In the rows, zero is written as 128.
A single turn carries every row of the set below to another of its rows. Some are shown first; where does it send the rows asked next?
K_854: [175 121 124  99 110 138 135 151 119 104 136 163 129 126 150 143 153 128
 128 138  90 123 129 121 120 137]
K_967: [119 168 131 133 124 137 108 109 120 117  88 134 133 131 124 134 108 107
 115 123 152 140  97 133 147 120]
K_554: [131 147 113 130 106 120 111 112 155 141 136 146 122 123 151  94  79 125
  83 106 126 136 109 135 107 144]
K_638: [116 103 113 144  78 147  91 145 123 119 131 117  92 149 137 122 128 120
 123 121 120 116 131 105 143 118]
K_952: [154 162 101 148 127 141 145 115 127 144 141 171 137 143 173 119 100 119
 108 139 154 135 126 156 118 141]
K_353: [150 160 110  99 114 125 134 129 121 123 112 155  97 136 165 142 125 138
 138 123 163 119 137 108 141 144]
K_116: [164 124 129 107 114 105 104 133 146 119 130 163 162 139 153 115 113 129
 107 130 120 135 160 153 113 109]
K_221: [122 119 119 131  98 132 107 134  86 128 129 132 105 115 173 133 112 108
 102 117 149 114  98 106 148 160]
K_203: [136 136 110 142  99 111 124 117 146 137 139 144 122 111 143 104  78 116
  78 103 128 146 107 136 115 150]
K_572: [122 131 125 125 148 113 122 146 145 144 161 140 131 155 176 141 121 117
 154 142 113 107 132 116 148 126]
K_184: [116 134 132 130 108 151 115 131  83 122 134 137 104 116 162 134 107 111
 119 120 155 109  94 110 143 157]
K_615: [165 122 138  97 107 134 147 153 124 106 142 171 132 121 153 129 143 124
 128 147  91 119 120 131 118 132]
K_4: [104 134 106 179 120 146 140 149 120 127 145 122 115 123 120 133 147  97
 102 131 102 133 102 120 120 113]
K_670: [128 168 121 145 100 114 123 123 135 110 139 110 130 147 133 124 150 131
  67 140 136 123 128 161 125 160]
K_55: [110 127 121 121 139 105 127 162 145 128 166 147 130 164 169 133 115 120
 149 140 115 105 137 119 143 125]
K_908: [171 122 100 125 127 152  98 142 112 115 135 151 113 141 132 147 121 125
 122 149 116  88 139  90 123 134]
K_665: [140 131 133 131 145 104 128 131 128 103 148 133 165 103 137 133 130 118
  73 138 114  99 119 149  99 138]
K_280: [138 161 115 104 104 118 133 129 133 130 113 155 103 153 165 143 110 124
 146 131 156 120 145 120 151 151]
K_778: [ 94 119 113 131 125 111 126 164 115 107 151 173 133 147 143 120 139 112
 126 145 134 128 153  94 106 112]
K_727: [120 143 112 126 128  97 130 159 157 101 124 134 115 124 106 139 133 122
 103 141 102 107 143 104  89 122]
K_98: [151 164 108 142 140 132 131 128 121 153 151 171 144 141 174 127  97 118
 109 136 146 144 130 153 124 144]
K_781: [119 121 107 159  90 122 137 128 123 127 118 113 117 106 142 149 123  95
  94  95 142 123 142 154 122 111]
K_948: [108 131 134 128 115 140 110 125  86 126 130 126 111 120 163 123 118 111
 112 107 152 122  98 108 148 162]
K_938: [147 130 135 124 133  98 116 131 133 107 144 131 162  94 147 132 119  98
  67 138 110 108 120 137 107 128]
K_652: [117 103 111 148  82 144  88 149 119 114 137 127 106 153 131 130 132 129
 125 130 107 125 126 108 159 123]
K_374: [149 121 124 117 112 113 106 130 145 124 143 161 176 156 150 117 101 115
 110 141 126 133 158 146 111 111]
K_308: [155 109  92 140 131 151 102 146 108 111 135 147 114 137 135 147 112 131
 121 153 128  84 141  94 128 138]
K_695: [115 139 103 186 119 149 149 149 127 113 132 123 114 124 116 129 129 102
 103 126  99 130 102 132 120 118]
K_892: [140 140 142 126 144 100 118 130 126 111 151 119 165 108 136 126 130 102
  72 129 125 104 128 146 103 134]
K_27: [ 99 147 113 180 125 147 136 149 125 121 139 132 107 130 104 125 143 112
 112 134 101 132 106 135 115 125]
K_869: [143 167 107 143 140 138 133 120 129 148 144 166 139 142 160 131 110 124
 129 143 159 138 133 168 120 141]
K_712: [103  97 118 150  75 141 107 151 116 123 134 126 112 165 137 123 126 114
 125 119 110 124 129 112 145 123]
K_79: [128 148 113  99 109 119 136 131 133 137 114 159  95 141 176 147 118 132
 145 130 152 116 142 114 134 150]
K_257: [127 120 109 161  91 119 139 111 131 137 127 121 117 100 142 144 111  88
  87 103 143 122 133 147 129 118]
K_191: [165 128 128 109 106 112  99 132 137 121 143 171 166 145 145 121 121 123
 109 149 126 132 154 149 122 104]
K_520: [116 170 122 151 114 127 115 121 125 115 123 105 133 138 138 120 149 137
  75 143 143 127 126 161 120 156]
K_446: [137 154 116 125 132 108 134 145 156  92 127 125 111 120 108 133 146 130
  95 135  97 103 138 103 108 121]
K_170: [108 128 116 138 123 110 122 174 103 111 153 168 131 140 134 119 147 111
 116 146 130 139 150  91  97 122]
K_425: [120 142 107 132 121  99 132 144 159  95 118 132 125 133  98 128 148 121
  98 144 102 115 138 104 103 123]
K_935: [117 181 142 136 126 138 108 122 117 123  94 123 132 129 129 124 114 113
 111 130 148 134  97 149 137 122]

K_170 moves to K_781
K_712 moves to K_221
And these:
K_520 moves to K_778
K_98 moves to K_116
K_695 moves to K_652

A single turn carries every row of the set below to another of its rows. Some are shown first; where does it send the rows asked next?
K_620: [107 138 112 102 118 117  83 128 113 117 145 109 122 128 133  94]
K_406: [148 123 115 115 162 159 106 120 134 167 121  90 115 128 130 110]
K_122: [ 83 126 125 141 176 122 112 141 138 126 123 127 168 152 131 111]
K_92: [ 92 155 125 150 156 141 140 137 134 104 153 114  98 143 112 135]
K_918: [117 165  89 111 138 121 138 150 145 141 154 108 150 142 129 148]
K_734: [113 155 120 106 124 120 146 115 139 130 128  85 160 149 129 123]
K_559: [139 172 133 118 181 157 116 124 110 155 149 101 113 140 134 127]
K_517: [105 166 126 142 149 160  97 122 123 131 107 130 172 126 151 130]
K_793: [124 122 116 114 186 149 119 145 135 129 177 106 129 152 161 116]
K_356: [154 148 133 140 167 154 109 108 141 139 121 112 125 152 125  84]
K_186: [127 113 108 126 129 124 103 138 124 120 151 115 136 132 126  69]
K_769: [ 97 150 115 121 161 134  85 149 129 127 105 128 167 147 143 129]
K_783: [ 92 143 121 130 143 139 144 109 124 120 131 143  94 133 114 129]
K_571: [ 92 145 121 155 165 116 111 131 132 127 153 134  96 126 110 123]
K_18: [132 147 141  93 177 144 105 153 118 137 153  98 119 148 153 125]
K_267: [117 127 123 155 146 170  98 128 145 105 144 129 139 118 176 127]
K_697: [106 154 112 131 117 132 100 124  99 121 153 121 110 100 128 111]
K_902: [115 137 119 124 121 123 154 104 135 147 160 106 139 148 160 129]
K_448: [127 135 135 141 135 120 164 152 124 151 134 118 147 139 144 136]
K_705: [131 136  92 124 139 139 100 133 123  93 139 122 119 112 123  84]
K_2: [142 150 131 158 145 162 112 125 146 137 122  98 138 161  99 108]
K_392: [135 141  79 140 121 124 140 132 133 156 136 123 151 148 139 127]
K_445: [121 132 126 120 190 155  98 118 136 127 168  87 117 139 138 135]
K_72: [ 98 140 127 120 153 160 102 128 162 147 137 139 151 109 169 131]
K_676: [ 90 139 112 118 149 120 131 133 125 127 117 133 101 103 121 106]
K_538: [101 151 150 140 171 136  97 139 150 122 123 137 168 127 122 111]
K_309: [151 123 139 139 143 171 119 116 127 155 118 112 119 143 112 123]
K_477: [120 152 119 147 118 176 110 129 159 104 164 127 140 133 153 118]
K_805: [137 139 126 117 113 134 138 160 132 131 146  90 157 123 141 138]
K_847: [118 142 116 136 130 177 109 124 155 137 151 160 139 126 152 140]

K_793 moves to K_92
K_538 moves to K_356
K_620 moves to K_847
And these:
K_805 moves to K_902
K_676 moves to K_517

A single turn carries every row of the set below to another of its rows. Some are shown first; where does it send the rows asked next?
K_677: [113 139 123 122 105 100 124 159 156 116 128 118 143  91 120 157 143 153]
K_633: [125 136 119 116 111 104 130 163 157 124 124 131 157  87 116 166 134 143]
K_179: [123 166 124 124 173 118 117 142 123 102 126 104 110 141 134 113 129 110]
K_953: [137 150 131  95 170 114 138 117 134 120 117 135  94 151 119 144 109 134]
K_985: [141 152 152 131 154 121  93 119 118 117 153 134 148 118 106 118 143 171]
K_535: [143 121 111 119 110 111  81 145 121 124 125 151 140  81 129 157 158 137]
K_438: [103 134 107 131 109 110 125 156 153 124 132 113 140  90 137 162 144 144]
K_762: [136 129 122 119 153 137 142 112 106 153 147 143 114 126 117 130 113 108]
K_610: [157 163 152 127 168 111 111 122 116 111 114 128 132 104 153 117 146 171]
K_905: [122 160 116 110 183 121 122 128 141 105 128 122  98 148 129 138 117 117]
K_723: [137 124 102 123 121 116  88 153 114 129 110 142 145  87 149 157 162 131]
K_565: [117 158 119 131 174 131 118 133 121 108 146 111 114 126 130 110 137  99]
K_909: [154 154 131 139 169 129  97 110 126 119 149 142 117  87 165 129 134 153]
K_82: [129 151 137  94 176 115 148 122 125 118 104 128 114 151 112 130 126 131]
K_488: [150 136 125 130 144 133 131 124 102 148 149 134 108 117 130 121 107 103]
K_418: [149 166 135 123 167 120 124 154 112 113 120 115 130 124 127 104 122 100]
K_175: [162 148 141 112 158 128 138 133 110 132 135 144 135 110 104 115 114  98]
K_145: [114 145 124 144 169 134  96 112 121 126 154 122 130 128 139 131 148 167]
K_485: [156 144 145 118 171 123 129 119 110 144 104 145 148 124 141 139 133 174]
K_926: [150 150 118 121 191 135 104 112 143 125 144 163 135 107 140 157 120 150]
K_779: [133 152 149 102 153 109 127 109 129 103 140 131  95 133  98 118 127 138]
K_261: [119 136 104 120 123 110 128 160 165 122 126 132 145  84 133 175 131 136]
K_881: [157 156 138 118 184 128 101 133 132 122 135 153 168 117 109 137 129 152]
K_59: [154 147 128 126 160 132 128 146 106 139 136 131 135 122 118 115 108  92]
K_399: [138 139 133 116 147 120 136  97 119 125 146 135  77 114 134 125 120 125]
K_315: [119 137 112 125 109 104 125 152 162 118 132 125 128  76 142 167 136 144]
K_94: [139 118 110 103 120 107  95 132 131 124 103 159 127  99 134 175 155 154]
K_884: [121 124 103 105 127 109  82 135 141 112 116 151 127 107 127 176 160 152]
K_669: [135 114 116 112 105 109  92 137 116 133 114 151 139 100 122 162 159 153]
K_93: [113 128 106 124 113 112 137 156 152 137 121 126 144  92 138 174 134 145]
K_28: [151 140 143 120 133 117 126 110 114 130 154 136  87 117 118 121 108 124]
K_823: [126 141 123 123 105  99 131 161 152 118 118 119 138  77 138 155 142 147]
K_717: [143 143 148 103 143 109 134 111 120 124 134 135  94 141 101 129 111 140]
K_352: [118 131 106 110 130 104  87 145 131 107  99 134 131 112 140 164 170 154]
K_35: [130 160 113 105 193 130 134 128 138 111 121 132 110 129 135 137 121 102]
K_590: [134 138 107 108 137 105  83 157 135 103  97 141 145  97 137 161 166 140]
K_77: [146 158 144 125 153 119 134 138 100 118 123 113 122 112 130  94 135 106]
K_444: [130 137 114 139 180 145 117 119 110 154 130 138 150 128 150 143 134 155]
K_211: [123 137 119 115 115 102 140 162 154 126 107 124 149  91 133 167 136 149]
K_226: [127 129  98 119 132 117  83 161 123 120 108 140 159 101 130 159 165 130]

K_677 moves to K_315
K_444 moves to K_881
And these:
K_175 moves to K_77
K_488 moves to K_59
K_94 moves to K_669

